Named moves (each a turn or a mirror), then the moves between two rows, first move first; the first pair answered:
Sug (before -> after):
[-11  26   0 -42  19 -13  25   2  -6  12 -14   1  22  -3  20  21 -25  -9
   5]  ->  [-10  27   0 -42  18 -11  27   3  -5  14 -12   0  20  -3  18  19 -27 -10
   4]
[ 15 -28 -30   1  14   5  13  -4  19  34  13  11   4  -3 -10 -17   6  -2
  16]  ->  [-19 -33  -2 -26 -11   7 -23  -8  -4  15  -4  13  12  18 -20   5  19  -3
   5]
[ 14   2   2   7 -11  15   7 -11 -15 -18  -4  -2   6  -5 -13  -4  15  -8
  -3]  ->  [ 16  -1   0   9  -5  16  10 -10  -9 -18  -2   1   4  -7 -11  -8   9 -10
   0]
[ 16   2   3   4  -8   0  12 -10   1   9  -5 -11  -2 -13  -1 -12  -3 -12
   1]  ->  [  1   0   9  -9 -16   0  -3 -15  -8   1  -8  -8   2  -5  -3  -4   6 -12
  -3]
kam (before -> after):
[-13  25  -5 -12  25  -8   9  -1  23  -3  -5  -8 -14  -8  23  10 -30   5
  -6]  ->  [-25   3   5 -22 -25   0 -24  -9 -12 -25 -24  -1   3  11   0  12  -4  -9
  -5]
[ 17   9 -19   6 -26  21  -1  -2 -19 -41  -9   0 -24   7   2  -1 -24 -28
  18]  ->  [ 32   7 -26  18 -19  23  11   3 -15 -29  -3  -3 -22   2   2 -10 -21 -24
  24]
[  7   2  -2   6   4  -3   7   1  -1  -3   9   2  -5  -6  -2  -3  -5 -13
  -6]  ->  [ -1   3   1  -3   3  -7   3  -1   0 -10   7  -1  -7  -5  -2   1  -8 -14
 -10]
[  4 -16 -10  13 -17   5  -4  10  -7   1  14  14  13  15 -20 -23  20 -13
  12]  ->  [  7   8 -13  13  24  -2  23  13  20  14  23  11  -1   2   3 -23  -6  -3
  10]
Zib (before -> after):
[ 24 -14 -23  25   7  -4  20   8   5  11   5  -9   1   0  -9 -15  -4  -1
   5]  ->  [  4   2 -24  10   5 -15  17   2  10 -14 -10 -12 -14  -3   6  -5 -25 -15
  -4]
[10 -2 -4  9 15  1  8  1 -4 -4  2 -4 -2 -6 13  0 -8 13  8]  ->  [  8   0  -3   7  14  -2   9   1  -4  -6   0  -2  -3  -6  15   0 -14  11
   7]
[-3 -4 24  3 19  6 -2 -8  1 10 11 20 -5  7 -6 17  8  0  3]  ->  [ -9   2  23  -3  17   1  -3 -10   3  -1   3  17 -12   8  -1  20  -1  -5
   1]
[ 24 -20   1  17  -7  13   2   0  -7  14  12   6  18  -1  -8 -12  20   4
  10]  ->  [-10   7  -2 -12 -11  -8  -1  -3   3 -28 -16   1 -12  -7  20   7 -22 -19
  -3]
gose (before -> after):
[ 16  10  -2   2  26  -5  22   4  17  22   4 -10   1  -7   3  -1  -4  23
  -8]  ->  [ 23   4 -23   7 -12 -11  22   0   4 -12 -16  -4  -9 -14   2 -13  -5 -10
  -2]
[ -8   2 -20  19 -19  -6   9 -16  -8 -21  -3   2  -6  -5   6 -11 -21  -7
 -10]  ->  [ -4 -12  -3  21 -11  13  -2 -13 -20   5  12   4  15  11 -13  -9   9  19
  -8]
[ -6  33 -14  10  -8  -9  14   1 -17  13   0  12 -15 -15   4   9  13   1
   1]  ->  [ -2  24 -14  14 -14  -6   9   1 -23  15   1  14 -10 -11  -3   4  25   3
   3]
Pairs:
(two moves a pair)
[-29   8  27 -27 -22   6 -25   1 -10 -18 -16   6   5  13  -6  19  -3   9
 -20]  ->  [ 18  -7  14  14   7  15   5  11   4  33  18   8  21   3 -18 -11  19  35
  -3] -> Zib kam
[ -1   3 -12  -3  36  -7  29  -1  10  11  17 -11  -2  -6  13   7 -29  -6
  20]  ->  [ -2 -26   5  -1   7  11   1  -5 -22  19  19  -9  29  13 -19   6  18   2
  26] -> kam Zib
[-15   4  20 -13  19  10  -8   1   2  15   8  -1   8   2  -5  17   1  19
  -7]  ->  [-11  13  11 -11  26   3   3   1  11   9   8  -4  -3  -5   5  12 -16  15
  -8] -> Sug Zib
[-10  14  12 -12  27  -4   9   0  22   2  17   3 -16  -1  19  15 -35   8
  -8]  ->  [-14  -9  33 -16   7  13 -20  -3  -5  12  21   6  13  21  -7  21   2  20
  -9] -> Zib Sug
[ 23   1 -12  19   2   2  19   2   9   7   9   1  -2  -9  -2 -10   1   2
   4]  ->  [ 18  -6  -3  17  -5   8   8   4   1  12   9   6   9   1 -12 -11  19   7
   4] -> Sug kam
[  1  -9  15   5  12  -1 -21  -4   3   7   0   3  10   9 -11  -2  13  16
  12]  ->  [  5  -7  -3   9 -15 -10 -17  -5   2 -20 -15   5  -2   1  -5 -11   5  -7
  14] -> gose gose
[ 11 -12 -12  12  -2   2   4  -4  -6   8  -6  10   9  -3  -6 -17  11  -4
   2]  ->  [-10  -5  -6  -7 -10  -2  -8  -6 -10 -12 -18   8   3   0   1  -4  -1 -15
  -4] -> Sug Zib
[-18   8  -3   6 -14   1 -20 -11  -9  10   4   5  20   1 -14 -14  21  -4
   4]  ->  [-21  28 -16   3  -2 -16   0 -12   9  -4  -3   4   0 -12   7 -11 -11 -16
  -2] -> Sug Zib
[  6   3  -1   2  20 -10  22  10  -8  28  22 -24   5   8   5  16  17  34
  -9]  ->  [-22  13  10 -21   7 -18   1   4 -16   2   4 -23   0  16  11  33  10  26
 -19] -> Sug Zib
[ 19  -9   5   4  14   7  -5   5   0   3  -3   7  20  -8  -3 -13  13 -10
   0]  ->  [ 17  -4   7   0  26   4  -1   6   6   6   1   2  18  -9   2 -11   7  -4
  -7] -> Sug kam
[ -6   8 -10  -8 -15 -13   0  -5  -4 -31 -23   2 -20  -9   8   1 -17 -15
  -2]  ->  [  2 -12  17   2  12  10  -5   3 -10  23   8   1  17   7 -17  -1  19  28
   1] -> kam gose
[  1  10   7  -8 -20 -18 -11 -25 -11 -32 -26  -6 -15  22  24   1  -4  -8
  -1]  ->  [ 18   3  22  11  21   0  -1 -18   0  28  11 -11   6  28  12  -1  15  34
   1] -> kam gose
[ 15 -24 -17  25 -46  -7 -16  -4  -7  20  30   9   0   5  -9 -30   9 -15
   6]  ->  [ 11 -10 -27  20 -51 -18 -11  -4   0   0  17   7 -15  -4   6 -27 -11 -32
   3] -> Zib kam
[-10   2 -15   2  -3   0 -14  -3  -9 -18   0  -6  -4   3  -7  -5  14  -5
   4]  ->  [-15   7  -4  -8  10   1 -14  -1  -2  -6   9  -7  -3   8  -3   3  10   6
   1] -> gose Zib
[-21   4   4 -19 -12   7  -8  -1 -17 -18 -18 -16 -21  -2   4  -3   2 -21
  -6]  ->  [-14   9  -5 -15  -2   1   7  -2  -5 -19 -17 -16 -29 -11  14  -7 -10 -24
  -4] -> Sug kam
[-26  -9  26 -21   4  15 -27   4 -17   8   3  -5  14  22 -13   8  23  14
 -10]  ->  [-14 -19   7 -13 -29  12 -24   2 -26 -14 -10   0   7  16 -14  -5  26 -11
  -4] -> gose kam
[-13   4   0  19   3 -18  -3 -18   4 -14   5  -3 -20  -5  20   6 -19 -17
   2]  ->  [ 11 -15  -4  35 -10  -7  -2 -16  -9   0  14   2  -2  -6   0  -9   9 -11
  13] -> gose Sug
[-10   0  12 -10   4   6 -17  -1  -5  14   6  -2  14   9   1  12   7  19
 -13]  ->  [ 9 -3  0  4 10  8 -1  4  1 25 15  0 15  1 -2  0 12 22 -8] -> kam Sug
[  7   2  33   7  30   8  -6  -1 -31  23  -6   1  16   9   5 -17  16  13
  14]  ->  [-10  11  40  -9  35  -1 -14  -3 -29  12 -15  -2   8  12  14  -7   4   9
   7] -> kam kam
[ 26   3 -17  12  -3  -5  17   8   4 -23  -8   5  -9  -5  15 -15  -1 -11
  17]  ->  [ 29  -8 -12  18 -13   4  10  10  -6 -17  -4   7   2   2   3 -19  19  -8
  18] -> Sug kam
[  0 -11   4  12  10 -14  11  14  11   9   6 -10  -8   1  10  -7 -10   0
   8]  ->  [-13 -20  20   4  -3  -7  -8  12  -5   9   3  -9   2  14  -2   0   4   3
   7] -> Sug Zib
[  3   6  12   6  11   8   6   4   9   9   6  -1  -2   2   5   5 -11   6
  -5]  ->  [10 -9 10  9 -7 11  0  1 -4  6  5  0 11  6 -6 -1  5  1  1] -> gose gose
[  8   5  -5  -3 -11   0   7 -18 -11  -5  -7  11 -12  -8  -8 -11   0 -27
   7]  ->  [-13  17  11 -20   6   0  -2 -18  -5  -2  -6   9 -14   3  -4   6  -8 -15
  -1] -> gose Zib
[ 13  -2 -21  25 -29   0 -17  11  14  -6 -23   2  -8 -18  15  -8  -8 -13
  -5]  ->  [  0 -12  15  18 -12  15 -35  10   9  26  -5  -1  15   1  -3   6  16  21
 -10] -> Sug gose
[-15   9  12 -11   9  -6  -4 -10  13  -8 -10  -3  -6   6   3  13  -3  11
  -5]  ->  [ -3  14  -3  -5   8 -11   7  -6  18 -10 -12  -4 -12  -6   8   3 -11   1
   1] -> Zib gose
[ 28 -20 -13  20  -2 -11   0 -17 -12  12  -1   4  -4  -5  -4 -12  14   5
 -14]  ->  [ 25  -5 -20  17   6 -22   6 -17  -3   0  -6   2 -22 -15  11  -8  -7  -5
 -18] -> gose gose
[ -8 -16  -4   5  38  16  11  -3   0  -1  -3  15  10   9   2  15  -7  20
   4]  ->  [ 12 -25 -24  19  17  17  16   1  -8 -10  -7  20   9   2  -3   3   0   9
  12] -> gose Zib
[ 21 -32  -8  24 -16  18   0   7 -29  21   4   7  20  10 -32 -16  33   6
  23]  ->  [ 13 -22 -24  16 -43   1  -2  -1 -32 -23 -25   6  -1   3 -20 -15  10 -29
  21] -> Zib kam
[  3   4 -17   7  -7  -5  13   7  -4 -14  -7   9  -2  -8  -2 -20  -2  -3
   4]  ->  [ -4  -4  -8   2 -14   0   0   4 -13 -14  -6   9   9   1 -13 -19  11   0
   3] -> Sug Zib
[ 11 -20  -4   5 -29   5 -11 -13 -25  -3  -3   5  13  15 -13  -9  24 -12
   6]  ->  [-14  -8  23 -13   4   8 -19 -12 -17  14   8   0  18  26 -11  13  16  13
  -5] -> Zib gose
[-30  -5  20 -13  11   3  21   1   1 -12  -9 -21  -9   1   0   4   6  10
 -17]  ->  [ -6 -24  10   5 -11   7  20   1 -11  -9  -4 -15   2  -1 -15 -14  28   5
  -7] -> gose Zib
[ -4   5 -15  12  10  -3  10  10  10  21  -4  -3 -17 -10   8   7  -5   6
  -7]  ->  [ -9  -7 -13   7 -25  -2  -8   5 -10   2 -18   3 -11  -5  -6   4  10 -10
  -6] -> gose Sug
[-14  -6  15  -7 -13  -6   0  -6 -10   6   3  -8   9   1  -1   6   4  12
  15]  ->  [-12  -1   8  -6 -23 -12   1  -4 -11  -8  -6  -7   0  -6   3   3  -2   1
  14] -> gose gose
[-10 -11  11  -6 -22  -3  -9   0  -6 -20  -7   3  21   9 -16   3   4  -6
   6]  ->  [  1 -16  12   5 -18   2  -6   1  -7  -8   1   2  27   7 -22   0  13   2
  12] -> kam Sug
[-17   1   5   5 -14  -1  -8  -7  -4  -8   1  -2 -14  -7   2   5   1  -7
  -5]  ->  [-9  1  8 11  5  4 -3 -2  6 13 15 -7 -6 -8 -3  3  6 10 -4] -> kam gose
[ 18 -10   0  20  33  10   8   3  -5  43  18  -2  13  -2 -15 -16  15  30
  -3]  ->  [-37   1  28 -27   4   2 -32 -11 -24  -3 -13  -3   7  17 -11  17   5  14
 -20] -> kam kam
[ 39  -4 -21  24 -21   6   3  -4  10   9   4  18   5  -9 -20 -16  -5  -5
  -7]  ->  [ 18  10 -21   7 -30  -5  -4  -9  12 -18 -16  17 -10  -8  -9  -5 -23 -24
 -15] -> Zib kam
[-17   5  -1  -4  -1 -13 -14  -1  -9 -14  -2   4 -12  -2   6   3 -21   0
   0]  ->  [-15   0  11  -4   9  -3 -15  -1 -12   6  10   4  -1   7   0   6 -11  18
  -2] -> gose gose
[ 17   2 -19   4   8  23  -9  10 -17  19   1  10   3 -10 -29   1  22   0
  -4]  ->  [ 16  12 -36   1   1  11  -2   7  -9  -7 -13   9 -17 -19 -13   0  -1 -24
  -6] -> gose gose
[  3   0  -4  -2 -24  -5  -4   6 -28   9 -14  -4  20  11 -17   1  32 -15
  20]  ->  [ 20  22 -19  12  14 -16  30  13   5  24  -2  -9   3 -10   5  -5   3  -8
  21] -> kam gose
[-26   3   6 -33 -13  -7  -2   6  27 -15 -11  11 -17  -7   6  16  -8  11
  -8]  ->  [ 11 -10  -7  -1  -1   3  18  13  34  23  13  13  -4 -18  -5  -5   8  28
   5] -> Sug Zib
[ -5  -7   9 -23  13 -10   8   1 -19   7   5  -7  11   9  17   3  30   7
  -3]  ->  [  4   4  -3 -15  21 -16  23   3  -5   8   7  -6   1  -3  28  -4  15   0
  -2] -> Zib Sug
[-10  17  11   1  32 -11   4   0  28  33  14   7 -22  -7   8   4 -15  27
  -1]  ->  [-34   5  14 -19 -28 -14 -31 -12  -5 -15 -17  14 -21  10   0  11  -3  -6
  -6] -> kam gose
[ -7   5 -12  -6  17 -11  -4   6   5   1  -4  15  -3  -2  34  11 -20  15
 -11]  ->  [  0 -21  -7  -2 -10   3 -23   5 -22   3  -4  20  17   9  13   3  13  15
  -2] -> kam Zib
[  5 -31   8   7 -13   5 -11  15 -12   7  15   6   3   5 -16 -13  28  -3
  14]  ->  [-33  -8  27 -23   7  -5 -24   9  -1  -8   7   0 -10  11   0  14   2  -4
  -2] -> gose kam
[ 13  -2 -11  14  14   1  14  17  -2   8  10   1  -4  -3  20 -12 -11  10
   7]  ->  [ 17 -12 -16  14 -13   4   2  15 -17  -4   2   3   1   4  12 -20   6   0
   9] -> Zib gose
[ -1  -6 -12  31 -11 -14  12  19   1  -8   0   8  -2   6  10   2  12 -10
  -3]  ->  [ -3 -11  -6  30 -10  -8   7  19  -1   1   5  10   6  10   6   1  19  -6
  -2] -> kam gose
[-12  31  -4  -5  37 -14  21   1  27  14  11 -13 -16 -18  13  21 -34   2
  -5]  ->  [-18 -14  11 -12 -34   8 -29  -7 -33  -2  -6   0  20  10 -30  20  27 -10
   1] -> Sug kam
[-8  2 23 -4 -2 -1 -2 -9  0 19  2 -2  4  4 -2  7 12  6 -4]  ->  [  6   8   3   5  -8 -12  13  -6   7   3  -5  -2 -15 -11  11  -7  -7 -10
  -1] -> Sug gose
[ 14  13   0  25  10 -14  27  -2  13  -7  -1 -21  -9 -26  14 -48 -18 -14
  17]  ->  [-36   0  53 -12  -2   2 -28  -9 -19  -4  -8 -18  18  11 -13 -14  13   8
   4] -> Sug gose
